In the data rows, zero lies at 4.5, halfway between 4 and 5.
In the table below, every row is followed by its label. The labels come from one hidden rule.
[1 0 3 5 6 3 6 4 8 9 3 4 9 6 5 3 1 7 0 3 8 5 4 7 4 3 5 4 6 1 5 0 7 4 5 7 9
 5 4 3 8 4 5 3 7 7 9 4] f
[4 6 3 4 4 5 4 6 2 2 3 4 1 4 6 7 5 5 9 5 5 5 5 3 4 5 4 5 5 5 3 7 4 2 6 3 1
 4 4 5 3 6 3 4 5 4 5 6] d
[8 2 4 4 6 3 4 5 7 5 4 4 4 4 4 6 4 5 0 4 4 4 5 6 4 3 5 6 5 6 5 0 8 2 4 7 7
 4 4 3 6 4 5 4 6 4 5 4] f
[7 5 8 3 4 6 5 5 4 4 4 4 4 5 6 5 5 5 2 3 4 3 4 3 3 4 4 4 6 2 5 3 8 1 5 6 5
 3 5 4 5 4 2 4 5 4 5 3] i
[4 0 3 5 5 2 5 3 6 7 6 5 7 5 3 3 4 5 0 1 4 4 4 6 1 4 6 3 5 2 5 2 4 5 5 5 6
 3 4 5 5 2 8 3 6 5 7 5] i
[8 9 8 5 4 4 4 6 3 0 2 6 0 4 5 6 8 5 7 7 2 5 5 3 8 5 2 8 6 7 4 8 5 2 7 4 1
 3 5 4 2 5 1 2 2 4 3 5] d
[2 3 9 3 4 2 4 7 5 5 5 5 2 4 4 5 6 4 5 3 4 5 4 4 5 4 4 4 4 4 4 5 3 4 5 7 6
 5 6 4 3 6 3 5 3 4 6 3] g
[0 4 8 3 6 3 4 7 6 8 5 4 8 4 6 8 4 5 2 8 3 4 4 6 1 2 7 4 4 4 5 0 8 0 7 8 2
 2 4 3 3 7 2 3 4 5 8 3] i
[7 9 3 5 3 5 4 4 1 2 4 5 4 5 8 4 5 4 4 1 5 5 6 4 8 6 3 6 4 6 4 8 3 8 4 0 0
 5 4 4 3 5 8 7 3 4 0 5] j
[7 2 2 5 4 5 5 3 2 4 5 4 5 6 4 4 4 4 5 5 5 4 5 4 7 5 3 5 5 5 3 9 4 7 5 5 9
 6 5 7 2 5 3 8 4 3 3 6] g
[8 0 7 4 5 5 4 4 7 5 5 5 4 5 5 4 4 6 2 5 7 5 4 5 2 4 5 4 5 2 6 5 6 4 4 3 2
 4 3 5 5 5 7 3 6 4 6 5] h
[5 2 0 6 5 5 6 0 4 6 7 4 9 6 0 2 0 3 0 2 7 4 4 5 5 5 6 4 4 3 5 3 1 9 2 3 9
 5 5 7 7 1 9 6 6 6 6 5] j
[5 9 8 4 4 2 4 5 3 2 5 5 0 4 7 5 6 5 9 8 4 6 6 4 7 6 3 6 5 4 3 6 5 0 6 4 0
 3 4 5 3 5 3 5 5 4 2 4] d
[5 0 3 4 7 3 5 3 8 8 5 4 9 6 3 2 1 5 0 7 4 3 4 6 2 2 5 2 5 2 5 2 6 5 6 7 9
 3 4 5 4 3 0 5 5 5 8 4] i
[3 5 4 5 4 6 5 5 3 9 7 5 6 4 5 3 6 2 6 5 3 6 3 6 7 4 5 2 3 4 5 3 2 6 4 4 2
 6 5 7 5 4 6 4 3 4 4 4] g
[3 9 3 4 4 5 5 5 4 5 6 4 3 4 6 5 5 5 9 6 4 5 5 5 7 5 4 5 5 8 4 6 3 7 4 2 4
 5 4 5 2 6 6 5 5 4 6 4] d
[1 0 5 4 5 5 6 4 9 8 5 4 9 3 2 5 3 5 2 4 4 4 5 5 4 2 5 3 3 3 4 3 7 3 6 6 0
 4 5 2 5 2 6 4 6 4 8 3] f
[3 4 9 3 4 2 3 8 5 7 3 3 2 2 7 7 7 4 9 9 0 6 4 5 5 4 4 5 5 7 4 4 9 0 5 7 0
 4 5 4 2 7 0 4 3 4 4 4] e
[8 2 4 4 3 5 5 4 3 0 4 4 4 4 4 3 8 5 4 6 5 5 4 5 3 5 5 6 6 4 4 3 5 5 5 4 6
 5 3 3 4 4 7 3 4 4 3 5] i
[5 4 6 3 5 2 4 6 7 6 3 5 2 3 2 6 5 6 2 7 4 5 4 4 2 4 5 4 5 4 6 0 9 1 6 7 3
 2 4 3 4 6 0 3 5 4 9 5] h
[0 7 4 5 3 9 3 7 4 5 7 3 2 3 5 5 6 3 9 2 3 5 3 5 8 5 5 4 3 9 3 7 1 6 3 1 0
 6 6 8 1 7 1 7 2 5 1 4] e
[5 7 6 4 3 4 4 6 3 3 4 4 1 3 4 4 5 6 4 7 5 4 5 4 6 6 2 5 6 6 4 6 9 1 5 5 1
 4 5 5 4 7 4 4 4 3 4 4] f
[7 3 4 5 5 4 5 2 6 2 4 5 3 5 4 3 3 5 8 6 6 4 5 3 3 5 3 6 6 5 6 6 4 4 5 4 8
 4 5 3 5 4 7 4 5 5 3 6] d
[6 8 3 6 5 7 4 1 1 0 4 6 0 4 6 6 7 6 1 5 6 6 7 3 8 7 2 4 6 7 5 9 1 3 3 3 3
 6 3 4 3 5 6 6 4 5 0 5] f
[8 7 6 4 4 3 3 6 4 3 3 5 3 3 6 6 5 6 3 9 5 4 5 5 2 5 3 6 4 4 6 3 7 2 5 5 4
 4 5 2 5 7 1 3 5 3 4 5] h
[0 9 7 4 3 8 3 7 3 5 6 3 3 3 7 6 8 2 9 3 1 6 4 5 8 5 4 3 2 8 2 4 4 4 5 2 0
 6 6 7 2 6 5 7 2 3 2 2] e
[2 3 3 4 4 6 5 6 4 8 6 3 9 4 5 3 4 4 5 4 3 5 3 5 5 4 7 3 2 5 3 2 3 5 3 7 0
 6 4 5 2 4 6 6 3 5 4 3] g
[4 6 2 6 6 6 5 6 5 9 6 5 7 4 4 4 5 4 7 4 5 5 3 4 2 5 4 5 4 5 3 6 4 4 4 3 5
 4 5 5 3 4 7 4 3 5 3 3] e
[3 3 0 5 4 5 5 5 3 5 7 4 8 5 2 3 3 3 4 2 2 5 4 6 7 4 4 3 3 4 4 2 2 8 3 2 5
 6 5 5 6 3 8 7 4 6 6 4] j
[7 9 6 6 2 5 2 7 0 0 3 6 0 5 7 5 7 5 8 4 5 5 5 2 9 6 3 7 6 9 3 9 2 5 5 1 1
 5 4 5 1 7 8 5 3 2 0 5] d
[2 1 2 5 5 6 6 5 6 9 7 3 9 3 3 5 4 4 9 2 3 5 2 6 3 2 6 0 3 8 5 0 4 7 4 6 7
 5 6 6 5 4 6 6 5 6 8 4] e
[6 3 5 4 4 4 4 2 3 4 4 5 0 5 6 5 3 5 1 7 4 4 5 4 4 6 5 6 5 5 5 5 5 5 6 4 5
 4 5 4 4 5 6 3 4 4 2 5] f
[6 2 6 5 5 3 4 4 4 2 2 5 4 6 5 3 2 5 0 5 6 4 5 5 3 5 4 5 5 3 6 5 5 4 5 7 7
 5 5 1 6 3 4 4 6 4 3 6] i
[6 6 6 4 5 5 4 6 6 0 3 5 4 3 6 6 6 5 2 8 4 4 4 5 2 5 4 6 6 5 5 4 5 5 6 5 7
 3 4 4 5 5 3 4 6 3 4 6] i
[3 6 6 4 3 5 5 6 5 3 5 4 7 4 4 5 6 4 7 6 3 5 3 5 2 4 6 3 5 6 2 2 5 7 5 8 1
 3 5 5 2 5 2 6 4 5 2 4] e
[1 8 2 6 3 6 4 7 3 5 6 5 9 4 5 4 5 2 6 2 3 5 4 3 6 5 4 2 4 6 3 7 3 6 3 3 2
 5 5 6 3 6 7 7 4 5 3 4] g
[1 4 4 4 5 4 4 5 7 9 5 4 7 3 6 4 1 4 1 2 1 4 3 4 2 3 5 3 3 1 5 2 9 5 5 6 7
 4 4 5 5 3 4 5 5 5 5 4] i
[5 6 8 3 5 2 4 5 6 4 4 4 4 3 6 5 4 6 2 7 5 5 4 5 1 5 4 4 4 6 6 1 5 1 6 7 0
 4 5 3 4 5 0 3 3 4 7 4] h
[7 0 7 4 6 1 4 3 7 4 3 5 4 5 3 5 5 5 2 7 4 4 4 4 3 4 4 3 6 2 5 1 8 4 6 8 7
 3 4 2 7 5 4 1 7 4 9 5] i
[4 5 2 5 2 8 4 5 4 5 5 4 3 4 5 4 6 1 6 0 5 4 4 5 9 6 5 3 4 4 4 8 1 9 3 3 5
 6 6 7 2 5 5 7 4 6 5 4] g
[2 6 6 4 4 5 6 5 5 3 6 5 3 4 6 4 4 4 3 4 4 5 4 4 7 6 4 5 3 5 4 4 7 4 5 6 6
 4 4 6 4 5 4 5 5 5 0 6] j
[5 0 5 3 6 4 5 3 8 7 5 4 8 5 3 3 4 5 2 4 5 5 4 4 4 4 5 4 4 3 6 2 5 6 4 3 8
 5 4 3 5 3 7 4 5 6 6 6] f
[8 0 3 4 5 2 5 3 5 7 3 5 9 5 4 3 1 6 0 9 4 3 5 4 1 3 4 5 4 1 6 3 9 4 5 7 9
 3 3 3 6 6 0 4 6 3 9 5] h
[6 6 8 5 5 3 3 3 5 4 3 5 0 5 4 7 5 4 7 8 7 5 6 4 5 4 3 9 5 7 4 7 6 5 5 4 7
 3 3 3 3 6 5 2 4 3 1 5] e
[0 9 2 4 2 8 4 8 3 7 7 4 2 3 6 5 7 2 9 3 2 7 3 5 8 4 3 4 2 9 2 8 1 5 5 2 0
 5 7 8 1 9 7 9 2 4 0 3] e
[5 0 2 6 4 5 5 3 2 3 6 4 7 6 4 3 4 5 3 3 4 5 5 3 3 5 6 3 6 4 5 4 5 5 4 5 9
 4 4 3 7 4 9 4 4 5 6 6] i
[5 7 3 5 5 5 6 3 5 5 5 4 2 5 6 6 3 3 9 3 3 5 5 5 5 4 3 5 4 4 4 7 1 4 4 4 4
 6 5 6 4 5 8 5 3 4 2 4] e
[5 4 6 4 5 5 6 4 6 7 5 3 7 6 5 5 3 4 3 3 4 4 4 7 3 4 5 4 5 3 5 4 4 6 3 4 9
 4 4 4 5 4 5 5 5 5 6 5] i
[1 5 6 4 5 1 4 7 8 4 5 4 5 2 5 6 6 5 3 8 2 5 3 6 0 3 6 4 4 3 5 0 7 0 5 7 7
 3 6 3 3 6 0 3 4 4 6 4] i
[2 3 1 6 5 8 5 3 6 9 7 4 7 6 1 3 3 3 4 0 4 4 4 4 5 5 7 3 3 4 4 5 1 9 3 4 5
 7 5 7 5 4 6 8 5 7 4 3] j
[5 9 9 4 4 3 3 6 3 4 4 4 1 3 5 9 6 6 7 4 3 5 5 2 2 5 2 5 5 3 4 6 6 2 6 6 5
 4 4 4 2 7 3 5 4 3 7 5] d
[9 9 8 5 4 2 4 3 3 0 1 6 1 5 5 6 9 5 1 9 5 3 6 3 4 6 2 7 7 5 5 5 5 1 7 4 3
 4 4 3 5 6 2 2 5 3 3 6] f
[4 4 3 4 3 9 4 5 3 4 6 3 3 4 5 4 6 4 8 2 4 6 5 5 6 5 6 2 5 6 3 6 2 6 4 2 3
 5 5 7 5 5 5 5 4 4 3 4] e
[7 0 9 4 5 0 5 3 5 2 2 6 4 6 5 5 1 7 0 9 5 3 6 2 0 5 5 6 7 0 7 4 9 4 5 6 9
 3 3 1 7 4 4 0 6 5 9 6] h
[6 0 8 4 6 2 5 4 8 1 4 5 8 5 5 4 3 5 3 8 3 4 5 6 2 5 4 4 4 3 6 0 9 2 6 9 9
 3 3 1 8 4 1 1 6 5 6 6] i
[7 6 9 3 4 1 3 7 4 0 2 6 0 4 8 9 8 6 5 9 3 4 6 4 3 5 4 8 6 7 4 6 8 0 8 6 0
 3 4 3 3 9 0 3 4 3 6 5] h
[8 0 4 5 5 5 5 4 5 3 5 5 4 5 4 4 4 5 3 1 7 4 5 5 5 4 4 3 5 3 5 5 2 6 3 4 3
 5 5 6 5 5 8 3 4 6 0 6] f
Which column or columns does the hidden rule look at? Columns are counted from 0, in order:
17 18 24
Here are more rows. What is the label of each one?
[0 6 8 2 4 4 4 6 7 8 5 3 9 3 7 7 6 4 7 4 1 6 3 6 3 4 5 2 2 7 2 3 6 3 5 4 0
 4 6 5 4 9 2 5 3 4 5 2]: e
[9 1 4 6 6 8 7 2 2 4 4 6 2 7 4 2 3 6 0 4 7 3 7 3 6 6 5 7 5 2 5 7 1 5 4 3 9
 7 3 4 6 4 9 2 6 6 4 6]: f
[6 2 1 6 4 7 5 3 3 3 5 4 6 5 3 3 4 4 5 3 5 5 3 6 6 4 5 3 3 5 2 5 3 9 3 4 4
 6 5 5 4 4 9 5 5 5 0 4]: g
[3 4 0 6 4 5 5 4 3 4 5 5 5 3 4 4 2 5 7 1 5 4 4 4 6 5 6 4 4 5 4 6 1 6 3 4 6
 5 5 5 6 4 9 6 4 5 2 5]: d
[7 5 5 4 5 3 4 4 3 4 3 5 8 6 3 5 2 6 0 7 6 4 5 4 4 5 4 4 5 4 6 4 5 5 5 5 7
 5 4 2 6 3 4 2 5 5 5 4]: f
[3 9 8 4 4 5 3 6 2 0 1 6 0 4 9 6 9 5 9 7 2 6 7 2 6 7 2 8 5 8 4 7 4 1 7 3 0
 3 4 3 1 8 1 4 2 2 0 5]: d
[4 9 0 6 3 8 6 2 3 4 5 5 5 5 4 2 6 5 7 1 4 4 5 6 6 4 7 5 4 6 5 7 1 9 4 2 3
 6 5 6 4 3 9 8 4 5 1 5]: d
[6 2 4 4 7 2 5 3 6 5 5 5 6 5 5 3 3 5 2 6 5 4 4 4 6 4 5 4 6 2 5 4 4 7 4 5 8
 4 4 3 5 2 8 3 6 6 9 5]: f
[4 6 2 5 2 8 4 3 0 3 5 6 2 5 4 3 4 5 8 3 4 4 4 3 9 6 4 7 5 5 3 9 0 7 3 1 8
 6 4 5 6 4 9 6 4 5 2 5]: d
[3 3 5 5 6 3 3 4 4 4 5 4 8 4 4 6 5 4 7 3 5 5 4 5 4 5 5 6 4 4 4 3 7 3 5 4 2
 4 5 3 4 5 2 5 4 4 5 4]: e
[3 4 1 6 5 8 6 6 5 9 8 4 8 4 2 0 1 3 8 0 5 5 3 7 5 4 7 2 3 4 3 5 2 7 4 4 9
 6 6 6 5 3 8 7 5 7 8 3]: e
[8 9 7 3 4 5 4 5 5 4 5 4 3 3 7 5 4 4 8 4 5 6 3 4 6 5 4 4 4 7 3 8 3 6 6 3 1
 5 6 6 2 4 6 5 4 4 5 4]: e
[3 4 5 3 4 0 4 6 9 5 4 3 1 4 4 5 3 4 2 7 4 5 4 7 0 3 5 3 3 4 5 0 6 2 6 8 4
 3 4 3 6 5 0 3 4 5 9 4]: i
[8 5 9 4 4 2 3 5 4 4 3 4 0 5 6 6 6 6 3 9 4 4 5 4 3 5 3 6 5 5 5 3 7 2 5 5 1
 3 4 4 5 4 2 3 6 3 7 5]: h
[7 5 5 4 4 2 4 6 5 4 3 5 3 4 6 7 6 6 3 9 5 5 5 4 2 5 4 5 6 6 6 4 7 3 6 4 4
 5 4 2 5 5 3 3 4 3 7 5]: h
[6 2 0 4 5 5 6 4 6 8 5 5 6 5 2 4 0 3 3 2 5 6 5 4 5 5 6 2 5 6 4 4 3 8 4 7 6
 6 5 6 6 2 6 5 5 5 3 4]: j
[6 5 1 5 6 5 5 3 2 3 5 5 6 6 2 3 4 6 1 1 8 4 6 2 6 4 5 5 5 2 6 4 3 9 4 3 9
 5 4 4 7 2 9 5 6 5 3 5]: f
[6 8 8 4 5 6 4 5 6 3 4 4 0 4 4 6 2 5 2 6 4 4 6 5 5 4 5 5 6 3 5 2 6 4 6 6 5
 3 4 4 5 5 1 4 3 5 6 5]: f
[6 1 2 7 4 5 6 0 4 7 5 6 9 6 3 4 2 6 1 1 9 4 5 7 5 4 5 5 7 1 6 0 5 9 2 8 9
 5 4 4 6 3 6 5 5 5 5 5]: f
[2 8 5 4 4 5 3 5 4 4 5 3 6 4 4 5 5 5 7 1 3 6 4 4 7 6 5 5 3 7 4 5 2 4 4 4 1
 6 5 6 3 6 3 6 3 4 2 4]: d
[8 0 0 6 6 4 6 1 5 5 5 4 9 7 2 0 2 5 0 6 9 3 5 5 5 3 5 3 4 0 6 6 1 8 4 5 9
 4 5 6 7 1 6 4 5 6 6 5]: f
[9 7 7 5 3 5 4 4 2 0 2 6 0 7 6 6 7 6 1 4 6 4 7 1 6 5 3 8 6 6 5 9 5 5 4 3 4
 4 4 3 6 4 4 3 3 3 0 6]: f
[5 7 3 2 6 3 3 3 7 0 3 6 6 6 4 4 3 6 3 7 6 4 7 5 1 4 5 5 6 2 6 4 9 2 5 9 7
 4 4 3 7 2 7 1 6 4 7 5]: h
[4 8 3 5 4 5 5 6 4 4 3 5 0 4 5 4 6 3 8 2 6 6 5 4 6 4 5 5 4 4 5 7 3 8 4 3 5
 5 4 5 4 5 4 6 5 4 3 5]: e
[3 7 5 4 5 5 5 2 5 4 5 4 5 3 4 5 5 5 0 3 4 5 3 5 4 3 4 5 3 7 5 5 8 1 5 7 5
 3 4 3 5 4 3 5 5 5 9 3]: f
